rotation ticks, each row followed by its count of ticks
The counts run from 0 to 611.
[ -2  19  52   7  -1 -31  38  -2  11 -17  -4  -5 -12  10  33  17   4   7
   5   2 -28 -10  15  -1   2  14  -3  15  -6  -3   8 -19  24]
415
[ -7  11  -4  -5   3  -2   4  22 -20  -3  10 -19 -15   4  38  43  19   5
  -2  23 -11 -22  24 -15  30  26  27  15   5  11 -19  -1  14]
572
[-17 -12  -3   4  39   8   4   2   8 -12   7 -16   5 -30 -18 -22  31  16
 -13  13 -26   4 -17  -5 -10  32   8  25 -30  -2 -11  15 -25]
216
[ -7  -5   0 -19   8   9  -4   7   4  20  15  -5  11  -2 -22  13  23   1
  18 -11   6 -17  20 -14  -6 -22  27   6  61 -23  12  -6  16]
150
[-37 -21  16  25  -7  -9  -2  -3 -19 -10 -32  22  16  10 -27  -5   5  -7
   4  14  -5  15 -13  -6  -2 -14 -28  23  -3  41  28   0   0]
196
[  2  -3  13  -3  16 -10  38  20 -18   4  35  17   2 -12   6  19 -20   1
  20  -6   4  -2 -18 -11 -22  -7  26  16 -18  13  14 -30  -8]
127
[-13   5 -57 -11  -2  13   9 -27 -30   8  -3  19   9   5  -2 -19 -13 -12
  25 -17  -2   6  23 -15 -19 -14   9 -23   9  14  -6 -11 -14]
603
[-14   3  32 -23  10 -10   9  -3  -8  12 -17  19  19 -28  16  35   6  -8
  12   2 -15 -32   4  -2 -27  -2  25 -10  -1   3  10 -11  37]
287
[-11   7 -27   6  13   0  21 -20   0 -14  11  -1  21   2  21 -32 -10   7
  11  25 -12   2  29  17  22 -15 -15  -1  39  -4  16   0  22]
396
[  1  18   9  15 -16  24 -42 -28 -12 -22  -6  -5  11   9   1 -21 -14 -11
  12 -19 -29 -19  -3   1  14  15   4  -5  40  15   0  16 -17]
315
[ 22 -20  28   7  18   0  18   4  -4 -26  -2 -16   4 -12  34 -31 -15  19
 -23  27 -30   8 -15  16  -7  18  -3  16   0  16  21   5  -3]
549
[ 30  29 -15  10   5   1  16  -4 -24 -14  24  23   5 -10  14 -32   5  -2
  10 -36  -3   3 -33 -18  -7   8  15  -3   5  -2   4   5 -29]
466
[ 22 -36 -14  11  11   7  21 -29  -2  -3  10 -14  18  13 -10  -2  -1   8
  -7  -8 -16  -5  15   5 -48  17  35 -13   2 -27  -4  -5 -23]
139
[ 33   9 -14  -2   2  -5   4   7  23 -29  40   3   3 -17  31 -22 -32  15
   3   2  -5   3  15  14   1 -17 -16 -23  14 -27   4  20   1]
388
[ 17   3 -39   1   5  -8   0  25 -11  14  15 -13  19   9   6 -21 -10 -19
  36  21   6 -20  -2  -2  18  20 -21   0 -10  20 -28 -23  16]
243
[ 17  -6  -8  -8   3 -29 -13   0   3   0 -36  10  -4  13  12   9   6 -39
   4 -25 -10 -28  15  29  25  15   8 -21  21 -29 -13   7  16]
163
[  0 -21  25  -2  33   2 -20 -41  15 -11 -15 -10   0 -22 -16  24 -16 -22
  20  -6 -20  -9  -3  13 -22  20  24 -15 -14 -11 -13  -9   8]
294
[-11  11 -16 -21  21  -3   9   8 -20  14   0 -17 -14   8  -4  14  11 -14
  15  11 -18 -17   6 -10  14  37  21  31 -14   9 -54 -10  -5]
577
[ -9 -44  24  12   2  -2 -20   0   0  -6  10 -27  16  -9 -27  -2   2   2
  -2  23   6  11  -4  -8 -14   6 -38  -3  27   4  19  17  31]
67
[-20  -8 -19   6  -1 -41   9   5  29   1 -13   6   5  13 -14  24   8 -29
 -22   3 -22  -8   3  24 -10  24  10 -10 -14 -30 -23   9 -10]
499
[ 33 -39 -24  15  23  -1  15 -20 -12   0  10 -16  -2  -5 -11  14  15  15
  17  -6  16   8  27  -7 -29  -5  24 -15  21 -36   8  11  -4]
143
[ -9 -20  -5 -23  15  -6  34  15 -36   1  32  28 -25  -2  13  15 -10   7
  19  -9  15   7 -17 -14   1  -6  18  11 -24  -3   7 -19 -14]
125
[-25 -11   2   1  21 -13  26  -3  11 -20   5   6   0 -25  11 -37   3  18
 -19 -14 -34  27  -7   8  -5   0 -10 -15   6 -28  27  16  -5]
56
[ 14  19   2   2   5 -17  17  16 -27   1   2 -25  -6   3  16  24  16  -8
  14  -1  -9 -23  32 -13  17  36  15  24 -14  24 -30   5   6]
574
[ -2 -10 -45   3  -1   5  10 -18 -33   9  -8  11  14   6  -4 -19 -16 -17
  37 -14   4   9  12 -11 -24 -12   2 -31  10  21   1 -15 -11]
604
[ 22   3  -9  14   8 -17  15   8   7  -2   8 -31 -23   9   7  18  26 -24
  -4 -31  -3 -16   4  -7 -20  46  22  -9  -8 -12 -23  -3 -23]
6
[-37 -21   0  14   8  -3   6  -4 -13 -18 -35  -3 -17  -1   3 -16  19 -14
   3   0   6  24  11 -12   3 -11 -34   3  16  36  32   0  -3]
192
[ -5  13 -25  -1  10  13 -12  52   2   3  19 -13  21  -6  10  -8  -9   9
   3  17 -17 -17  26   6  42   3  19   8  18  18 -12   1  -3]
236
[ -5  18  21  -8   1   6 -18   6 -28  -5 -23  -1  -4 -19  -4  11  -3  23
  25 -12 -32   7  25 -19   7 -14  27   9   4  27 -27  21 -14]
440
[ 13   3 -12  21  25 -36  16  10  39  -6 -26   1  -6 -11 -14  12  38  -8
   8  13  10  10  12   4 -24 -10 -13 -10 -14 -25 -17   5  -3]
505
[  8  -4 -38  18  -4  11   1 -25 -12 -16  26   6  16  12   9 -11  -7 -19
 -31  -2   4   0  -8   3 -15  15  24  -1  40   2  21   6 -26]
473
[ 19 -14  26  22  20  -7  19  -2  -5 -30   9 -19  -2 -19  35 -23 -22  25
  -4  26 -32  10 -18  13  -4  20  -8   2 -10   1  13  13 -10]
548
[-13  -9  22   4   8  -7   7  14  43 -22  17  13  -3 -13   6  -4 -24 -11
 -13 -13  -5  11 -24  16 -19 -19 -12 -19 -11 -12  42 -18  -8]
50
[ -7  40  -7  -7   0  -9 -14  -5  44 -14   8  16  -1 -23 -13   7  12   9
  13  14   3   3   9 -16 -29 -40 -23 -13  13 -13  -7  19   3]
513
[-17   4  -3  26 -11  -7  -9 -10   2 -33 -31   1 -29  -2  21  -2 -20  -2
   4  14 -22  14  -9  17  -9 -15 -17 -22  24  11  16  27 -33]
186
[-33  26   7  12  -6  -8 -11  13   1  -3  22  10 -18  17  11  13  13 -21
 -22  -3   2   7 -53 -18   9  18  12   8   2   6  11 -28 -20]
335
[-14  22 -24   0 -11  25  -3  -4 -21  -6  14 -11   1   2  16  -7 -30   2
  23  24 -11  -5   9 -12 -15  -2  -1   2   8  56 -15 -13 -17]
109
[  6 -16  16  10  20  -3  11  -6 -10 -33  22 -14 -14 -22  38 -14 -22  22
  -6  23 -25  18 -23   9   9  19  -1  -8 -14 -14  12  15  -3]
547
[-22  22 -30 -23 -11  28  -6  -1 -25  -1  15  -7 -13  -1  21 -17 -25   4
   7  24 -18   3   5 -15  -3 -10   1   2  17  44 -24  -1 -20]
108
[  3 -29  -9  20  -7   4 -19   1 -26 -18 -30  14 -15  30   3 -13   2 -14
  13  -1  -6  -6 -16  12  43  14  -1  19  17   3  -1   8 -20]
323
[  8  14   2 -16   8 -26  19  25 -27  14 -11 -24  -6   1  11  16  10 -16
   1   0 -11 -14  25  -7  18  33  23  29  -7  29 -34  -3   8]
575
[ 20 -19  -3   3  12 -16  20 -14  -8  11  20 -13  28 -11  -3   5 -26 -14
 -20 -11 -13  17   0   4 -40  23  43 -20  -2   1   5 -11  -5]
136
[  0   3  15 -16  12 -10  35  18 -16   9  32  30   8 -10   6  23 -19  -6
  -1   0   1   1 -24  -3 -23  -4  40  19  -8  11  16 -26  -7]
128
